In the data rows, 128 means zero.
Some points, each followed by its number:
[144 151 159 114 168 130  98 148 125  95  83  93 127 206 133 113] 0
[124 129 118 116 128 124 157 212 164 129  91 128  94 180 120 136] 1
[ 97  95 131 101 110  91 134  92 168 128 182 158 115 160 111 155] 2
[ 33 135 167 113 126 102 126  72 160 104 219 169 176  71 131 162] 3
[135 114 137 135 127 147 137 113 130 105 138 106 113 139 132 138] 4
[192 129 120 118 133 186 150 141 132 120  92 146  61 134  33 139] 5
[128 138 108 122 145 116 146 152 120 141 130 156 125 133 111 111] 6
[128 131 197 161  83 127 178 119 151 133  79  58 106 150 255 110] 7
[116 113 108 118 145  62 119 146 200 150 103 153  77 210 154 106] 8
[ 90 117 140 134 146 100 129 119 133 102 173 177 134 164 127 150] 9
[142 139 121 130 133 136 122 146 127 129 117 127 120 162 117 124] 10
[125 154 142 143 131  68 108 172 160 137 103 111 139 152 134  78] 11
[175 101  98 102 154 226 172 128 102 145  65 131  70 128  80  91] 12
[153 132 151  99 134 165 160 183 145 107  43  84  92 131  94 145] 13
[ 94 156 152 124 175 111 127 132 149 111 112 116 152 149 121 132] 14
[106 113 132 134 120 145 148 135 148 128 122 126 102 144 113 154] 15
[126 140  94  91 124 144 123 111 150 103 119 142  63 109  87 129] 16
[126 120 137 154  83  75 133 129 126 153 111 150 215 132 129 146] 17
[194 147 166 179  92 200 137  87  93 137 137  17 157  61  88 127] 18
[118 119 103  92 130 153 124 118 137 113 137 125  54  98  95 121] 19
[123 117 143 122 120 118 148 147 150 130 108 127 131 149 136 125] 20
[116 100 143 142 124  94 132 119 125 109 160 146 131 133 154 159] 21
[131 130 136 116  84 120 114 121 100 149 147 161 165  90 191 139] 22
[ 91 119 126  50 156  39  44 157 104 185 158 159 222  83 183  72] 23
[130 178 145 113 140  90  76 129 101 161 131 130 163 122 255 105] 24
New points follow, each followed by the numbers of its two nearest points above by angle, seen from the average point of the numbered points, nearest first.
[109 115 132 154 136 100 138 115 141 135 134 137 160 124 146 111] 17 21
[140 112 105 125  86 108 130 125 135 151 108 100 169 142 175 134] 17 22
[142  88 227 158 128 144  82  53  45  78 161  32 199  72 179 160] 18 4
[147 124 119 121 131 173 158 125 130 122 107 146  82 132  87 133] 5 12
[114 151 130  96 136 123 104 138 129 106 110 121 112 130 143 130] 0 16
[122 130 116  99 145 139 140 146 137 122 102 130 114 138 113 122] 12 13
[ 75 150 114 103 173  69 152 151 201 141 121 129 124 162 138 100] 8 11
[150 137 120 131 142 155 130 155 115 124  97 131  85 133  89 133] 5 12
[141 143 144 159 120 123 118 135 104 122 153 107 156 129 128 136] 18 17
[109 131 109 114 131  82 115 136 177 149 118 157  82 195 137 107] 8 1
[142 141 143 149 112 116 133 136 134 134 104  93 143 149 104 164] 18 17
[ 94 102 122 146 128 118 153 149 132 154 152 155 144 158 147 130] 9 21
[140 139 147 144 140 114 151 165 131 121 118 104 144 143 122 105] 11 0
[115 146 186 115  90  92  82 117  91  82 212 100 141  84 110 184] 3 21
[ 84  85 124  63 120 199 156 104 166 132 105 130 165  66 139 130] 3 12
[124 160  97 205 124 108 105  93 114 137 179 178  78 121 125 130] 9 21
[127 118 170 146 135 141 143 158 147 154 143 126 129 146 174 118] 7 20
[ 89 101 182 133 156  70 151 157 186 147  94 133 156 203 207  90] 20 8
[101 144 169 130 127 120 154  97 144  91 151 134 118  89 146 159] 3 21
[159 141 153 160 110 162 130 103 110 132 145  79 133  90 109 129] 18 4
[133 123 139 125 134 150 149 115 119 115 128 125 138 100 119 134] 18 4
[121 111 141 150 106 134 123  97 128 129 123 111 144 134 103 130] 18 4
[122  90 147 143 122 134 133 124 128 133 128  93 159 111 122 119] 18 4
[141 120 128 133 119 136 123 131 124 139 111 100 154 145 109 150] 18 17
[192 130  95  94 157 193 125  79  55  99 133 116 129  45  99 139] 18 12
[ 98 133 167 109 135  97 156 144 131 161 130 137 168 103 171 116] 23 24
[ 97 138 140 117 141 123 128 101 137 122 168 149 139 116 128 136] 3 9
[114  96 145 171 138  95 139 106 125 135 146 106 188  98 143  79] 17 23
[114 149 116 128 141 102 111 166 135 108 154 143 151 166 136 130] 9 14
[144 144 138 154 122 121 143 130 125 135  88  82 152 148  95 173] 18 13
[141 146 147 155 131 142 101 119  90 128 167  98 170 107 118 122] 18 22
[141 136 145 144 115 153 137 111 130 129 139  81 134  99 119 128] 18 4
[126 153  99 121 135 124  70 100 114 120 139 116  50 161 187 120] 24 19
